Each row is where one point has got to under a steady rotation. How many ticks took it there?
The counts run from 0 to 188.
[176 100  92 144 114 150 158 148  54 146 136  84 125 122 157 148  86 107
 103 116 159 141 121 119 141 136 102 129 135 128 104  73 166 140 121 151
 120 104 118 117  86 139 115 119 121 141 142 131 170 121 139 155 130 126
  72 156 116 142 109 124 159 136 179 130 130  82 108 135  95  90 166 109
  73 118 121  87] : 153
[ 82 107 149 140 107 160 147 113 109 135  91 100  76  88  89 185 150 133
 108  86 133 140 115 150 113  95 114 141 110 108 127  76 151 111 144 105
 139 120 151 141 120 116 112 151 115 108 177 107 131 145 122 108 170 113
 138 147  99  83 153  96 110 117 116 155 117  91 126 141 141  81 119  89
 189 163 107  90] : 113
[121 134 101  99 121 155 126 154 108 147 189 119 103 126 153 139 104 137
 112 139 131 123 156  99 136 121  62 131 132  98  84  97 159  97 181 166
  81  64 112 125  85 147 154 101 123 111 149 117 157 120 119 130 168  92
  92 132 120 145 124 199  96 121 159  93 119 128 110 121 109  78 128 116
  95 133 129 117] : 59
[ 74 119 114 130  95 168 104 145 107 137  83 133 131 133 117 138 160 161
  92  40 125 139 127 111 101 100 124 131 108 121 123 112 123  99 139 121
 165 128 146 101 117 179 128 139 129 108 175 150 105 174 118 111 170 118
 132 132  95 126 157  71 103 137 102 159 107  97 122 101 120 130 142  88
 172 108 144  78] : 17
[ 77 141 160 102 105 126 110 136 136 166 138 115  88 168 114 133 161 120
  90 111  71 145 139 115 120  72 114 109 127 132 117 100 150 113 182 153
 121  95 131 131  93 136  96 149 140  94 156 152 128 155 110 146 165 114
 104  97 126 132 164 155  97 135 110 136 140 131 148 145 164 133 118  85
 188 147 124 120] : 120
[ 98 124 153  88  85 112 117  95 125 184 164 106  80 171 130 119 135 137
 107 115  72 113 113 133 119  67 124 119 128 132 121  93 156 121 157 133
 146 105 105 104  77 121  83 188 133  98 148 153 124 151 101 143 149 125
 125 130 111 115 160 147 100 139 111 146 129 163 151 164 149 130 141  78
 166 164 133  98] : 119
[106 120 113 149  77 149 187 126  96  99 128 109 111 121 126 127 166  99
  92  66 157 145 127 138 114 137 100 116 135  84 137  59 134 123 164  97
 136  97 172 110 112 157 135 150 110 108 131 157 118 128 151 137 190 121
 137  95 124 136 177  99 154 169 140 119 139 129 115 127 139  88 131  79
 160 144 105  93] : 6
[113 149 117 113 113 176 135 103 101 111  93 106 125 130 156 120 114 120
 103  78 161 151 145 155 127 155  59 131 116  90  97 116 143 121 186 137
 127  88 130  91  98 177 149 117 131 150 158 178 110 128 131 160 159 103
 163  97 138 111 135 118 142 162 163 126 125 126  44 134 116 115 157 120
 146  98 134  92] : 173
[171 129  86 161 136 137 176 171 109 133 162 105 139 137 198 126 134 140
 104 111 168  94 117  87  98 194 110 134  92 109  89 106 115 103 135 133
 125 107 136  92 120 141 140 115 136 126 132 145 113 130 119 100 153 113
 108 146 128 136 144 128 127 123 177 160  93 115  81 117  96  76 152  89
 106 132  84  96] : 72
[ 86 142 132 151  99 134 111 123 128 169  99  95 130 151 136 131 180 176
 113  63  91 120  91 107 118 126 126 109 106 143 145  87 125 109 113 108
 164 167 102  90  87 150 124 131 145 114 141 156 110 131 141 157 172 100
 140 171 139 117 142  84 126 110 147 152 110 141 108 134 130 162 115  83
 176 121 140  91] : 107
[139 130 102 104 131 156 132 168 130  83 110  89 136 155 145 127 138 133
  95  97 148 141 127  92  98 151  80 139 150 137 141  87 108 118 150 127
  65  99 159 102 118 206 172  93 142  80 162 131 116 130 148 137 173 129
 119 106 120 150 128 125 156 141 155  91 140 121 117 132 109  80 134  85
 175 108 130 105] : 85
[ 93 135  97 129 122 119 116 152 131 157 132 108 104 160 154 106 142 148
  58  90 143 159 107 101  91 177 132 114  87 127 155 108 129  81 158 111
 134 124 122 108 130 150 135 192 163 150 129 161  92 142 120 134 160  98
 149 119 149 117 183 123 172 139 136 149 105 157  98 172 115 101 155  97
 150 114 149 119] : 187
[140 156  82 148 133 167 136 160 133 119  99 104 124 151 163 159 170 118
  96  83 140 129 131  84  98 157 104 136 117 136 129 119  99  77 144 140
  73 139 134 105 132 187 181  88 133 119 154 152  92 128 142 130 173 114
 142 153 152 128 150 134 177 123 134 114 132  94  98 126  94  84 135  94
 161 115 131 114] : 176
[132 161 138 107 114 175 150 111 117 110 121 106 104 159 185 122 101 125
 101 122 136 131 141 115 135 142  67 139 119  92  50 111 152 116 203 164
 103  94 104 102  79 146 147  65 146 104 145 164 125 139 117 139 148 118
 103 111 120 147  96 165  92 112 166 124 121 126  88 102 108 113 161  94
 152  95 112 100] : 68
[ 96 114 140 113  81 150 128  78 106 151 111 112  90 127  99 174 112 122
 117  93 120 151  98 156 109  61 121 122 141 130 144  54 154 131 137 128
 106 119 124 112  79 142 106 175 116 113 174 113 140 114 122 143 154 130
 122 152  92  99 114 100 113 132 113 125 151 110 144 149 112  99 133  88
 150 146 144  59] : 23
[ 96 140  89 105 107 192 118  79 134 108  97 106  87 129 158 136 106 129
 119  85 165 173 125 147 115 141  77 145 116  80  84 112 132 113 173 131
 105 111 100  74 100 150 185 130 133 142 163 154  85 125 120 128 162  97
 154 139 110 129 119 120 155 125 134 129 134 129  85 118 104 101 156 119
 139  95 138  96] : 174
[104 101 108 133 109 176 104 144 118 140  98 127 128 133 101 152 142 140
 102  65 120 127 127 121  98  96 144 154 110  94 131 102 125 102 145 120
 138 125 146 112 112 182 133 168 113  93 180 116  92 177 124 104 182 128
 128 166 108 120 179 100 140 132  97 159 129  94 131 127 108 108 142 118
 161 137 155  96] : 18
[103 131 118 124 103 146 124 149 119 166 132 145 107 136 117 174 138 138
 104 111  95 100 139  95 101  44 100 142  98 129 121  85 131  79 145 127
 130  84 155 147 100 182  94 149 107  98 184 123 147 155  92 102 148 134
  93 126  83 127 141 143  90 141 128 147 117  70 140  88 122 113 135  96
 137 152 136  91] : 33
[ 91 164 133 153  87 139 111 126 129 146 105 108 114 123 104 176 161 122
  90  83  86 136 101  93 118  56 137 116 120 197 127 121 124 131 128 165
  85 124 146 123 120 178 103 134 132 119 162 169 138 117  92 153 176 136
 103 119 112 111 157  90  92 141 127 138 123 108 123 134 139 120 119 119
 181 140 126  83] : 25
[104 101 161 129 121 131 137 105  86 157  94 109 112 119 104 151 117 128
 104  89 132 162 108 144 125  91 116 118 127 118 164  45 149 117 140 124
 127  97 148 140  93 141  96 201 131 132 181 137 160 124 133 151 149 126
 116 135 115  94 144  76 142 143 136 147 130 108 122 150 126 113 143  85
 136 156 124  53] : 22
[137 124  85 147 145 180 138 178  97 113 113  92 100  80 130 159 117 122
  83 117 152 152 124  93 137 175  96 141 152 154  92 110 181  96 153 183
 108 108 102 151 139 137 154  77 130 136 139 115 174 130 122 140 178 110
  75 127 122 107 112 129 119 105 161 143  99 108  94 143 141  79 129 128
 113  91 134 113] : 61
[166 109  95  98 134 123 121 144 125 127  93  81 125 132 173 144  80 130
 100  83 145 119 118 145 109 148 117 164 113 146 115 120 142 113 118 175
 104 132 101  87 110 186 130 115 132 140 168 144 112 132 112 143 133  97
 139 153 123 114 119  77 166 131 156 130 107  79  60 166  77 109 150 105
  79 100 138  86] : 169
[119 110  93  78 127 143 131 115 109 128 126  97 111 152 162 106  81 144
 102  91 179 166 124 138 123 184  91 132 124  69 119  86 136 109 159 125
 144 104 111  68  72 141 160 150 157 112 152 125 110 132 164 141 139  90
 142 138 127 128 108 114 164 126 154 120 118 140  91 136 105  95 173  78
 138  92 135  80] : 83
[114 108 139 143 119 136 107 172 127 199 131 125 128 155 132 150 161 150
 110  81  88  96 125  79  84  80 140 132 110 119 132  99 139  95 142 121
 145 127 113 131  92 163 123 142 117  76 164 117 122 170 117 106 156 118
  90 181 105 125 159 160  95  91 114 166  99  91 148 111 124 116 129  96
 141 161 123 105] : 124
[ 89 112 153 149 129 122 133 151 100 179 114 108 139 136  94 144 157 140
 101  57 143 156 124  93 123 119 108  97 119 143 159  68 114 111 128 124
 114 102 150 129 116 128 121 187 152 145 166 150 172 108 123 149 166 125
 119 134 133 105 168  69 133 122 134 164  88 129  99 149 121 111 133  97
 131 157 104  74] : 21
[ 90 128 130 141  92 138 126 114 124 160 175 102 119 145 115 132 185 136
 121  83 119 137 109  95 116 100  95 100 128 131 148  77 116 116 148  97
  98  90 158 125 102 147 119 162 123 108 148 146 140 102 125 136 182 101
 133 121 127 129 190 135 118 131 133 125 118 161 121 139 150  94 111 103
 201 161 111  91] : 111
[159 150  92 139 131 142  79 169 119 189 165 106 140 142 182 123 130 142
  76 110  85 121 124  99 127 118 136 115 101 141 103 114 157 109 137 180
 101 120  89 122  73 137 122  89 141 141 112 158 143 129 106 151 143  98
 105 160 168 149 141 173 104 113 182 112  98 119 109 130  91 106 130 103
 114  99 157 158] : 55
[ 88 141  86 138  99 146 138 143 139 112 135 109  96 132 130 126 168 123
  80  68 148 150 102 116  98 163 119 122 102 116 127 123 116  98 145 117
 132 113 154  87 151 155 152 143 136 117 142 148  98 149 113 118 182 106
 162 113 139 114 196 100 143 147 111 161 132 140 120 150 139  88 140  91
 197 122 128 106] : 96
[161 142  71 139 122 203 133 157 115 102 138  83 117 122 168 134 125 114
  96 117 138 154 127  99 125 170 150 144 121 121  78 129 135 107 156 177
  88 137 129 103 108 140 166  73 122 126 121 123 111 148 135 120 166 110
 110 169 147 146 136 151 139 114 155 118 137  88  95 128 114  63 136 118
 162  97 146 147] : 70
[143 138  77 160 138 153 138 150 123 122  93  96 164 126 163 148 151 141
  94  58 142 132 107  97 101 157 107 133  86 124 134 109 100  95 109 134
 101 144 161 107 118 173 154 112 125 157 144 149 117 117 133 125 151 102
 164 160 167 130 166 100 162 137 168 122 111  89  50 137  90  76 133  99
 143 110 130 112] : 177
[ 90 125 140  79  81 118 113 126 122 146 110  88  79 164 109 123 124 103
  87  79 114 176 130 162 135 105 139 118 135 118 149  97 142 125 152 160
  94 109 122  97 102 150 120 191 124  91 145 150 103 149 123 163 176 124
 139 114 132 105 152 106 149 176 106 131 163 135 143 175 130 126 137  86
 142 136 151 100] : 14
[129 112 111 101 135 140 155 141 117 113 163 116 107 138 155 125  97 114
 101 111 171 128 164 117 117 129  63 144 106 111  83 110 137 110 186 170
 102  66 161 104 113 172 160 130 133 132 186 144 135 138 100 112 126 119
 137  87 115 148 137 136 131 151 141 133 126  92  82 101 110  80 169 105
  90 122  98  99] : 164
[129 134 122 154 100 158 115 126  75 167 152 123 116 159 142 140 151 123
  73 140  87 140 122  98 119  86 102 100 130 180 122 104 146 130 174 146
 138 106 126 151  96 194  86 139 124 141 138 181 171 153  92 167 163 135
  65 111  98 118 142 160 110 152 148 158 107 136 131 125 142 139 148 119
 155 124 134 104] : 41
[135 110  90 154  90 120 144 160 132 125 115  92 113 128 124 157 162 116
  76  66 111 123  93 137 106 131 177 129 129 176 153 103 139 109  91 151
  95 149 139 103 122 174 122 137 114 100 129 136  95 136 135 126 193 129
 118 150 143 105 189  55 158 152 122 135 142 101 141 169 115  87 114  70
 131 142 138  85] : 10
[145 155 114 132  90 160 162  95  92 127 149  98 107 155 180 106 101 124
 114 133 155 138 119 135 151 158  63 133 131  97  61  99 159 124 179 145
 120  96  94  99  78 140 132 100 143 132 114 165 141 111 128 174 160 123
 102 115 120 125 112 157 129 133 180 116 112 167  88 142 115 118 149 120
 121 113 120  94] : 67
[141 126  92 136  98 196 124 152  91 144 150 130 105 128 155 135 113 126
 112 113 142 110 175 139 130 135 103 152 134  76  63 125 154 108 187 165
 121 103 100 106  98 149 139 116 100  93 156 114 120 172 134 139 178 106
  81 154 120 116 162 177 128 129 130 155 119  94 114 121 106 112 157 135
  85 147 129 134] : 149
[138 119 112 160 114 125 123 157  91 189 165  94 111  94 132 139 127 139
 105 109 106  99 122 139 154 133 110 114 120 147  87 122 185 121 120 178
 118 103  91 108 104 102 102 111 115 141 123 148 177 109 120 147 171  99
  93 142 149  98 163 108  89 114 156 157  84 117  89 144 138 120 126 110
  69 147 118 127] : 142
[ 83 104 164  74 104 106 113 128 128 154 119  89  90 159 124 119 109 110
  90  74 117 148 123 149 121  99 140 127 111 123 129  99 153 134 141 156
 126 113 131  86 101 144  99 196 162 100 170 149  97 133 115 135 153 127
 154  99 112 120 161  69 142 154 102 154 126 128 125 177 120 132 153  73
 124 148 135  73] : 13
[ 69 137 135 125 104 168  79 152 109 143 117 100  87 116 102 137 158 132
  81  89  75 159 133 123 147  82 128 102 125 136 130  95 170 110 162 155
 145 110 151 150 105 136  99 125 130 117 140 155 141 151 122 158 182 115
 116 108 156 124 165 130  87 141 120 146 127 118 115 135 180 116 110  96
 198 121 153 138] : 121
[115 124 117  77  84 145 116 104 144 106 130  96 119 165 168 115 133 137
 117  91 109 110 121 131  92  96 110 144 106 116 113 107 126 141 145 132
 101 103 137  67  95 206 121 123 123  85 153 148  73 149 116 126 148 108
 180 100 131 148 154 120 134 170 144 104 149 120 101 137 112  95 132  78
 192 124 130  95] : 94
[147 151  87 120 110 123 122 169 166 125 155  97  96 168 177 114 143 146
  81 104 132 113 116 105  96 191 128 133 124 145  93 162 143 101 146 158
  88 124  90  60 131 186 164 106 138  89 124 146  77 135 124 134 179 104
 131 123 139 121 161 128 159 127 128 145 125 152 112 167 104 113 155 111
 122 117 128 121] : 80
[103 121 119 127 112 127 151 141 120 154 101 119 110 154 151 111 131 140
  72  91 151 149 119 141  94 171  88 116  91  85 167  69 123  70 164  89
 156 111 130 132 108 169 127 177 139 125 156 156 113 166 134 141 145 117
 142 119 137 114 151 131 178 154 144 144 122 150  93 148 112 104 147  75
 141 114 133  79] : 188
[107 104 115  88 108 127 117 135 142 152 148  93 147 166 157  91 139 135
 113  57 140 149 119 112 104 120 145 111 121 107 107 114  98 150 145 145
  81 121 166  85  87 132 164 192 168 105 144 163  91 115 132 116 168  95
 159 143 132 151 178  98 147 131 141  99 124 144 113 143 102  97 139  81
 172 132 116  89] : 4
[113 128 124 166  82 168 103 113  88 153 102 109 113 104 117 152 152 121
  89  81  96 136  95 141 124  77 165 119 100 175 123 131 134 132 124 145
 131 142 141 113 123 164  81 142 104 145 156 157 138 127  91 136 183 114
 113 119 122  94 178  74 105 149 125 173 112  91  96 143 146 127 117 116
 168 139 144 107] : 26
[108 154  87 119 115 180 130 120 152 100 109 118  88 164 150 156 136 127
 101  85 136 158 121  90  96 148  99 153 120 103  91 122 106  79 163 145
  94 126 117  89 116 174 191 107 126 115 151 148  70 137 134 116 167 117
 131 142 123 124 126 143 167 105 118 128 147 116 128 120  82 100 136 101
 145 100 143 101] : 175
[154 118  89  79 114 127 111 114 135 138 147  76 109 165 165 127  67 127
  97 115 145 150 103 128 102 138 123 140 118 158 118 131 132 126 121 171
  66 134  92  78  99 196 152 155 141 149 138 152 106 125 108 141 139 105
 134 150 117 122 125 127 180 138 142 132 128 133  97 170  74 107 162 109
 101 105 147 102] : 170
